The rows below fall into families. The same turns and mirrors carry the whole set onto itself and the rows of a family onto each other. For each named row, which other rows are in its family? Write them in the order they are listed.
These 18 rows form 3 families of 6 rows each.
z634: [ 11.1 -12.3  23.8  23.4 -12.8 -11.1 -20.0   9.6 -11.4  42.7 -18.0  11.4
   4.8  36.9  14.5   6.5 -19.3 -12.0  19.9   3.4 -35.8  18.9  18.9 -22.1
  -5.8  -8.7  -9.7   7.6   6.5  20.0  -1.2 -15.0 -13.4   9.5   0.7   1.5
   2.2  -9.6  -4.2   2.7 -13.1  12.3 -12.3 -17.4  14.4 -11.9  14.8  22.8
 -21.3  16.6  -8.3 -36.8   6.1  13.5]
z909: [ -4.3 -19.5 -23.0  -2.7 -20.6  12.9  14.4  39.2   8.0  -4.1 -37.8  25.5
   9.4  10.2   2.3  18.0  11.9  -3.7   5.9   3.5 -23.1  30.3  -1.6 -12.0
 -27.9  21.3  -8.1  10.8  24.2  13.8  12.4  10.1   6.2  26.1 -19.5 -23.8
  -8.2 -10.0  -0.3 -29.2   1.2  -2.1 -20.0  14.4  23.4   0.2  10.1   3.9
  37.9  10.3  -0.4 -29.5  30.1  10.7]
z569: [-10.4 -21.8  13.6 -15.6 -21.4  -5.0   4.9  26.7  -3.8  20.7 -37.6   3.8
  -6.5   0.5   1.8   5.3 -23.7 -16.9  -2.5   9.0 -28.2  23.8 -16.0 -25.3
 -16.6  19.1  -9.7   4.9   5.0  16.8  26.8 -10.2  -0.5  24.0  22.5 -15.5
   0.7  14.6  14.0 -24.2   7.2  -4.3   4.4  10.5  28.3   8.3  29.5   9.3
  22.9  24.0  23.0 -20.1  31.8  -3.7]
z456: [  6.0  -3.7   4.6  20.2   3.2   1.9  13.2  26.0  -6.4  -0.9 -12.6  23.9
  12.8  -4.0   8.4   1.8  16.5  -2.4   1.4   3.5   2.8  33.0  -4.6 -32.7
  -7.9   2.8  -2.4   7.4  16.5  16.1 -11.1 -14.5  -1.3 -10.3 -14.1   2.6
  18.9 -25.9 -26.7   4.1 -25.3  20.7 -24.3   4.5  -5.3  -3.1   0.7  28.1
 -11.7   7.6   3.2 -40.0  15.6  21.7]
z243: [  0.0 -14.3  18.6 -12.2 -21.6 -11.1  -5.6  20.8  -4.0  24.1 -35.0   0.8
  -5.1  -1.0  -0.7   3.5 -28.3 -22.3  -4.0   5.8 -26.6  17.6 -17.7 -22.9
 -28.9  31.8  -7.1   7.8   3.6  17.1  26.6 -14.1  -2.0  24.4  24.3  -5.0
   6.2   2.2   9.1 -18.8  11.0  -4.8  -1.1   8.2  24.1   7.6  28.1  10.7
  19.0  29.0  16.9 -23.0  36.0  -5.2]
z499: [  4.5 -38.0 -10.1   5.0 -20.9  11.3  -0.3  19.7   8.7  11.5 -41.3  24.8
   7.5  -0.6   8.0  19.3  22.8 -11.6 -11.3 -15.4   7.7  31.8 -15.2 -21.0
  -3.9  39.3 -10.0  -0.4 -18.8  -0.3  31.7  -8.8  -4.5  22.2  19.1  -6.1
 -14.3  10.8  -5.5  -5.2  22.2 -12.3  -6.8  13.6  22.0  10.9  19.8  15.5
   7.4  15.7  -1.2  -6.4   9.6 -17.4]
z777: [  1.1 -15.0 -15.9  -3.3 -19.9  10.6  16.3  41.1   5.6 -11.6 -44.1  19.6
  10.3  -3.2  -1.0  16.0   5.6  -8.3   1.4   4.4 -22.0  32.9  -1.1  -0.6
 -30.5  25.1  -6.1   8.2  30.8   7.3  15.1   8.5   0.3  23.8 -10.4 -10.0
 -10.8  -5.2  -8.0 -25.1   4.2  -8.2 -24.6  14.9  24.0   2.5   7.1   6.4
  36.9  10.8  -3.3 -27.5  26.6  21.2]
z326: [ 10.3 -10.8  27.6  25.3  -6.4 -13.0 -17.0  17.7 -12.4  44.8 -14.5   0.9
   5.2  29.7   7.6  14.0 -17.7 -14.6  21.7   1.3 -31.9  29.7  10.4 -15.6
 -10.6  -0.4 -11.3  16.9  12.8  20.5 -10.1 -19.8 -14.3   2.0   0.8  -0.3
   4.1 -13.9  -5.2   9.5 -13.3  11.9 -18.0 -14.6  17.7 -16.4  23.1  20.4
 -13.9  16.3 -12.0 -28.4   4.8  16.1]
z158: [ 15.5  -7.5  24.1  20.4 -12.6  -8.5 -15.8  16.6 -10.3  43.6 -16.1   9.7
   1.1  31.9  13.0   9.9 -20.9 -11.4  20.3   4.8 -32.5  30.0  17.9 -12.6
  -4.9   4.0  -8.0  12.8  14.0  16.1  -4.9  -8.0 -15.9   1.2  -1.8   3.2
  11.3 -13.7  -4.4   3.8 -17.2   2.4  -6.8 -17.6  15.5 -18.7  17.5  16.9
 -22.2  10.0 -18.1 -30.6   1.6  17.5]
z737: [ -5.6 -19.2  13.4  -9.6 -13.9  -7.5  -1.1  25.9  -5.3  24.0 -33.2   2.7
  -1.0   0.3  -0.5   6.4 -28.2 -17.4  -3.2   7.7 -24.7  16.8 -11.8 -29.3
 -10.0  20.2 -12.4  15.9  -2.1  18.6  31.1  -9.9   5.8  28.7  22.6 -11.9
   3.7   7.5  19.0 -25.8   9.2  -1.6   5.9   6.0  23.3   2.2  32.2  13.1
  23.7  21.3  16.1 -24.1  31.1 -10.3]
z675: [  8.8 -15.4   1.8  25.2 -15.8 -13.6  10.8   8.0 -13.0  35.2 -19.6   4.7
 -24.2   9.8   8.7   5.6  20.5  -3.1  -0.3  12.6   2.4  41.0  18.5 -12.6
   4.4  12.4   2.6  -2.8  -2.6   4.1  -2.2  -0.1   2.2  -9.6  10.7  13.7
  11.1 -17.2 -18.8  -5.1 -29.2  10.6  21.6  -0.6   0.3  -0.7   8.3  11.0
 -28.9 -13.2   0.5  -6.4   6.5  10.0]
z309: [  6.5  -6.9   1.8  23.6  -4.8   0.6   4.9  29.8 -10.2   8.9 -11.7  26.1
  20.8   3.9  18.1   1.7  11.7  -2.1  -2.4   4.7   3.1  30.3  -0.7 -33.1
  -4.3   0.0  -0.4   6.2  13.0  13.5 -12.8  -8.5  -6.5 -14.2 -12.4   5.5
  27.8 -23.5 -29.5   4.8 -23.6  11.4 -21.5   2.6  -7.8  -9.3   3.3  29.0
 -16.2   8.7  -5.2 -42.1  18.7  19.9]
z649: [ -0.1  -6.5  -0.6  22.2  -5.8   4.6   6.1  20.9 -10.8   3.0 -12.3  27.0
  13.6  -1.8  17.3  -5.7  17.3   6.9   3.1   5.1  -6.4  22.6   3.7 -31.2
  -5.6  -4.1  -5.9   7.6  11.9  10.3 -11.2  -6.8  -3.9  -6.3 -17.5   1.8
  22.6 -20.1 -32.8  -7.6 -33.2  10.6 -25.7   4.2  -8.1  -2.1   4.0  34.3
 -10.1  11.5   1.3 -36.3  19.9  18.3]
z248: [ -1.5 -18.2 -20.3  -6.9 -25.0  15.8  12.7  34.0  10.1  -2.7 -43.8  28.1
   4.9   8.9   7.3  16.5   7.6  -3.8   8.3  -0.6 -19.0  37.1  -8.7  -7.6
 -27.1  17.3  -5.7  10.2  24.8   7.2  19.5   9.9  -3.3  28.7 -13.7 -21.8
 -15.0  -7.1  -8.3 -23.0  10.7  -4.4 -22.7  10.6  23.8   6.0   5.0   4.0
  38.3  13.6   0.8 -20.7  21.8  12.3]
z244: [ 12.8 -15.1  -7.1  26.4 -12.3 -11.6   2.9   5.9 -14.7  32.4 -26.9   3.5
 -20.5  13.1  14.6  -0.4  31.4  -3.7   3.6   9.1  -8.1  40.9  27.4 -15.8
   8.0  11.7   4.2  -0.8 -12.3   5.9   0.7  -2.6  -1.7  -4.1   8.9   1.0
   4.2 -11.0 -15.5  -3.2 -28.3   6.4  17.8  -3.5   7.0   4.2  10.0  12.4
 -23.7 -14.8   3.3  -1.1   4.5  15.0]
z689: [  8.7 -37.1  -5.7   5.3 -20.5   4.2   4.1  12.0   2.7  12.2 -42.8  17.7
   6.8   3.8   1.3  24.9  28.1 -10.0 -11.7 -15.5  10.5  35.5  -9.3  -9.4
 -11.9  44.6  -2.0  -2.1 -15.6   5.0  37.4  -2.5 -10.5   9.6  11.3   0.2
 -18.6   4.0  -4.4  -1.9  25.8 -16.7  -4.1   8.7  21.7   7.3  22.1  10.6
   7.1   6.2  -2.3 -10.9  12.9 -16.6]
z599: [  8.4 -17.4   2.4  24.8 -11.1 -11.4   5.3   6.5 -14.9  35.5 -22.6  -4.1
 -23.9  10.8   8.2   5.3  23.6  -9.0   4.1   3.8   0.2  52.7  18.3 -10.4
  -1.4  20.1   0.3   4.5  -4.8   3.0  -1.9  -3.8  -2.1  -3.3   8.8   9.6
   3.1 -17.8 -14.1  -4.0 -32.6  15.2  19.1   0.3   0.5   1.7  10.5  14.2
 -22.6 -15.0   3.1  -4.3  -0.7   6.6]
z477: [  7.7 -40.9 -17.8   9.3 -16.5   1.2   0.3  19.7   9.2  21.7 -35.2  27.4
  10.5   3.7   2.0  20.1  29.9 -10.1  -7.5 -16.0   7.6  27.1  -9.3 -19.2
   0.8  41.6 -12.3   3.0 -19.0   5.0  38.2  -2.9  -1.1  18.6  12.3  -3.1
 -17.0  -4.6  -3.6  -6.9  20.6 -15.4  -5.1  13.2  21.2  10.1  21.6  10.1
   9.6  10.3  -3.4  -5.3   8.6 -18.1]

Which other rows belong to the same family as z737? z909, z456, z326, z599, z477
Which other rows belong to the same family as z243? z634, z777, z649, z244, z689

